[[ 60  -6  20]
 [-49  -9 -12]
 [-15 -60  42]
 [  6  59 -46]
 [ 42  36   7]
 [-40 -30 -10]
 [  0   4  21]
 [ 47  18  17]
 [-53 -16 -15]]
->
[[-49  -9 -12]
 [  6  59 -46]
 [-40 -30 -10]
 [ 47  18  17]]

[[ -3   4  -5  11  -3  31  11  -7   9]
 [ 12 -16   9 -13 -18 -37  -5 -13  20]
 [ 12 -16   9 -14 -18 -38  -5 -14  20]
 [-23  10  -6   7  19  28   0  19 -27]
 [  0   1   6   3 -20  12  11 -12  15]
 [  2  -2  11   0 -26  -4   8  -9  19]
 [-11  11 -11  17  12  34   4   9 -18]
 [ 11 -15  10 -13 -20 -35  -3 -12  21]
 [ 27 -28  -2 -13   0 -53 -21 -22  10]
 [ -5   6  -9  16   3  35   9  -2   3]]
->
[[ 12 -16   9 -13 -18 -37  -5 -13  20]
 [-23  10  -6   7  19  28   0  19 -27]
 [  2  -2  11   0 -26  -4   8  -9  19]
 [ 11 -15  10 -13 -20 -35  -3 -12  21]
 [ -5   6  -9  16   3  35   9  -2   3]]

[[-64 -41 -57  35 -31 -14]
 [ 26  37  -9 -31  -7  29]
 [ 21  51 -50 -46 -47 -49]
 [ -9 -32  10  58 -48  68]
 [ 23  20  -3 -41 -12  40]
 [ 40  65 -44  24  17 -11]]
->
[[ 26  37  -9 -31  -7  29]
 [ -9 -32  10  58 -48  68]
 [ 40  65 -44  24  17 -11]]

[[-63 -53]
 [ 46  49]]
->
[[46 49]]

[[-17 -23  55  34  28]
 [ -8  14   4 -16  14]
 [  9   0 -17   3   9]
 [  9  -1 -20   4  10]
 [ -3 -17   5   1   3]
 [  3 -15  -1   2 -10]
 [  6   0  -7  -5   0]]
->
[[ -8  14   4 -16  14]
 [  9  -1 -20   4  10]
 [  3 -15  -1   2 -10]]

[[-21 -36   2]
 [-13 -15   5]
 [ -4 -19  19]
 [-27 -36  12]
 [-39  -7  11]
 [-10 -56   8]
 [ -6 -34  -6]
 [  8 -37  16]]
->
[[-13 -15   5]
 [-27 -36  12]
 [-10 -56   8]
 [  8 -37  16]]

[[ -8  39 -35  12  12 -38  39  38  19]
 [-29  13  -2 -33   1 -22  33  41  24]
 [ 22 -25  25 -37 -27  47 -18 -54   2]
 [ 35 -44 -40  42 -21 -16 -31 -28  27]
 [-35 -31  24 -16  33  17 -12  47 -41]
 [ 59 -31 -19  -8 -40 -15  52 -28  40]]
->
[[-29  13  -2 -33   1 -22  33  41  24]
 [ 35 -44 -40  42 -21 -16 -31 -28  27]
 [ 59 -31 -19  -8 -40 -15  52 -28  40]]
---
[[ -3   1  -2   5 -13]
 [ 52 -15   9  52  41]
 [-12  26 -30  -4 -12]
 [-26 -13 -13   2 -33]
 [-26  24 -34  17 -57]
 [-21  -6 -13  -8 -19]
 [ 40 -10  13  12  55]
 [ 17   7  -4  -8  29]
 [-16  30 -36 -21   2]]
->
[[-16  30 -36 -21   2]
 [ 17   7  -4  -8  29]
 [ 40 -10  13  12  55]
 [-21  -6 -13  -8 -19]
 [-26  24 -34  17 -57]
 [-26 -13 -13   2 -33]
 [-12  26 -30  -4 -12]
 [ 52 -15   9  52  41]
 [ -3   1  -2   5 -13]]

[[-21 -10  -3   6 -22  -9  12  37  47   7  -4]
 [ 42  31 -21 -21   8   1   8 -47   0  47 -33]
 [-16  -5 -20   7   1  16  -7  37  -9 -56  36]
 [ -6   9 -25 -32   0 -33  25  16  13  19 -29]
 [ 10  37 -21  22 -18  25 -22  20  43  13  18]
 [ 13 -23  -2 -37  33  -9  19   1 -22 -23 -29]
 [  7  -2  11 -12  -7 -14  18 -16   5  30 -33]
 [-40  17 -38 -42 -27 -55  11  26   2  21  -2]]
->
[[-40  17 -38 -42 -27 -55  11  26   2  21  -2]
 [  7  -2  11 -12  -7 -14  18 -16   5  30 -33]
 [ 13 -23  -2 -37  33  -9  19   1 -22 -23 -29]
 [ 10  37 -21  22 -18  25 -22  20  43  13  18]
 [ -6   9 -25 -32   0 -33  25  16  13  19 -29]
 [-16  -5 -20   7   1  16  -7  37  -9 -56  36]
 [ 42  31 -21 -21   8   1   8 -47   0  47 -33]
 [-21 -10  -3   6 -22  -9  12  37  47   7  -4]]

[[-24  50]
 [-40  70]
 [  8  -6]
 [ 19  11]
 [-45   4]
 [ 42   4]]
->
[[ 42   4]
 [-45   4]
 [ 19  11]
 [  8  -6]
 [-40  70]
 [-24  50]]

[[  0   5  -4  -9   3  -6   0 -20 -34  -5   5  14]
 [ 44   1  22  47  13  60 -20 -50 -10  -7  19  56]]
->
[[ 44   1  22  47  13  60 -20 -50 -10  -7  19  56]
 [  0   5  -4  -9   3  -6   0 -20 -34  -5   5  14]]

[[-39  25 -14 -67 -21]
 [-27  41  -4 -63 -13]]
->
[[-27  41  -4 -63 -13]
 [-39  25 -14 -67 -21]]

[[ 61  59 -15 -66 -32   5]
 [ 33  52  31 -14   1  58]
 [ 29  30 -20 -52 -39  22]]
->
[[ 29  30 -20 -52 -39  22]
 [ 33  52  31 -14   1  58]
 [ 61  59 -15 -66 -32   5]]
